(in the rows, 128 means zero)
Each named move below is a turn or a mirror, shown by a few rows before and after it. Which moves, in which order, take the first row of each later pair to the second? The first pair is answered.
move Q:
[163 167 148 137 143 112 164 105 138 122 170 121 115 124 113 118  87 144
 134 123 120 140 121 112] => [130 137 180 135 116 152 119 116 148 150 106 122 114 125 146 155 101 113
  82 114 123 122 155 130]
[127 148 174 133 111 144 130  72 100 106 139  86 143 142 138  96 111 131
 114 141 114 174 143 117] => [116 148 181 134 103 146 126  69 105 104 131  86 146 140 145  98 112 128
 111 140 116 171 146 118]
[ 78  77 126 165 114 144 137  80 140 147 126 139 109  96 174 141 139 105
 104 127 176 128 138 160] => [110 114 100 169 139 105 179  70 135 123 183 138 107 106 142 103 129 133
 145 138 170 143 108 147]
move K:
[132 140 132  99 108 155  91 163 112 111  46  80 104 131  90 136 112 146
 120 126 104 155 130 111] => [119 110 113  93 117 161  97 145  97 111  49  84 129 121  91 117 148 145
 135 126 110 170 106 133]
[142 126 111 129 150 101 150 107 133 126 177 143 104 135 123 118 131 139
 126 142 122 128 115 124] => [149 134 120 130 141 102 148 107 136 126 179 141  97 136 120 123 120 140
 124 144 121 126 119 120]
[123 142 132 151 114 103 148 119 139  69  99 117 114 137 142 172  67 124
  81 173 184 153 119  98] => [100 106 106 141 128 113 153  95 112  72 108 123 149 122 146 142 118 122
 100 166 194 176  78 127]
[143 191 123 131 146 129 136 112 154 131 155 115 116 135 105 106 101 174
 142 125 121 113 101  90] => [127 166 108 128 153 129 145  98 135 133 159 119 137 124 109  89 131 174
 152 118 129 128  78 108]
move W:
[151 141 152  90 140 100 100 135 159 167 182 133 101 141 138 161  72 116
 141  97 108  84 179 135] => [140 164 155  91 148 103 119  89 110 104 174 112 117 173 100 115  59 165
 133 113 116 142 143 101]
[ 93  85 168 162 146 151 111  85 144 145 121 124 137 112 179 140 135 107
 100 104 136 113 138 146] => [ 96  93 169 157 150 151 120  62 121 112 115 111 148 128 162 115 120 142
 102 118 141 141 117 127]
[104 122 158  90 129 117  87  89 107 133 110 126 125 115 110 115 122 136
 129 177 134 148 140 109] => [108 110 155  94 123 119  79 113 132 166 117 137 121  99 130 140 135 107
 135 171 136 123 159 125]
move F:
[ 91 107 137 130 162 128 137  85 106 110 148 154 157 112 131  74 151 156
 150  98 107 131  99 142] => [ 76 103 179 141 139 154 109  78 116 109 111 146 132 120 146 106 115 151
  93  98 111 123 125 123]
[109 119 154 132  94 140 130 113 124 118  93 117 117 130 140 154 114 122
  92 145 153 139 157 114] => [145 137 132 131  98 119 142 151 146 139 120 123 106 135 136 169 111 112
 123 150 150 132 167 119]
[131 106 108  98 136 127 119 157 120 136 128 137 137 127 132 122 161 116
 154 123 141 139 113 149] => [103  95 123 100 137 141 114 137 109 123 110 134 143 127 138 109 155 128
 129 121 144 144 115 145]
[130 162 163 108 143 139 125 113 109 123 112 125 105 142 139 133 112 109
  84 105 107 123 165 103] => [153 173 142 107 145 120 135 144 127 141 136 126  95 140 131 142 118 101
 114 109 107 112 166 113]
Then:
Between the rows of a pair lie 2 to 4 moves.
[119 106 160 112 144 190 107  60 100 105  90  98 183 129 158 115 125 137
  91 113  90 175 126 123] => [208 194 122 111 136 130 136 152 155 127 151  87 121 146 126 154  79 131
 154 138  82 154 153 106] => K F W F
[109  82 144 132 100 144 109 132 150 174  93 155 111  79 179 169 151  82
 114 123 145  89 156 168] => [109 123 134 128 131 124 160  45  72  74 118 130 134 117 120  78 126 173
 134 150 151 172  85 122] => F Q W F
[162 159 135 135 155 104 177 111 141  63 204 122 140 140 124 100 102 162
 101 105 118 147 104 147] => [170 164 116 108 139 109 166 131 125  51 180 105 155 151 112 104 128 169
 121 125 129 169  91 152] => Q F F W
[119  86  78 125 135 129 165 136 132 108 131 121 131 110 128 124 132 143
 133 149 196 154  93 136] => [115  96  97 127 118 142 149 144 137  99 100 106 119 120 132 142 111 149
 108 157 202 160 108 119] => Q F F W
[131 116  86 113 151 127 119 143 131 140 121 138 154 121 131 114 184 117
 151 125 122 136 114 159] => [127 132 134 126 118 148  91 151 151 136  83 116 115 141 144 161 120 113
  98 132 124 128 159 133] => F F W F
[126 114  84 135 120 120 157 131 138 139 151 130 101 121 108 155 146 114
 154 144 147 162 115 148] => [127 136 108 141 122 121 161 106 131 113 153 122  89 137 101 151 109 132
 136 152 148 169 117 124] => F F F Q
[118 131 136 139  92 134 122 122 138 116 108 109 100 137 147 166  91 135
  91 158 167 143 145 106] => [110 117 122 118  88 146 113 146 145 132  94 112 120 130 151 170 125 128
 103 160 165 141 148 128] => F W F Q
[107 135 157 127  86 164 106 125 141 124  56 141 128 133 162 132 127 164
  66 161 145 133 152 122] => [120 123 132 145  98 135 117 148 177 172  99 174 113 103 183 150 147 135
  98 138 143  90 162 155] => K Q F W
[111 170 137 126 117 130 117 107 114  88 138 119 136 149 118 110 101 122
 111 168 163 149  93  83] => [ 75 114 137 133 132 150 107  98 113 122 132 149 166 120 148 106 151  96
 113 138 160 126  88 118] => W F F F
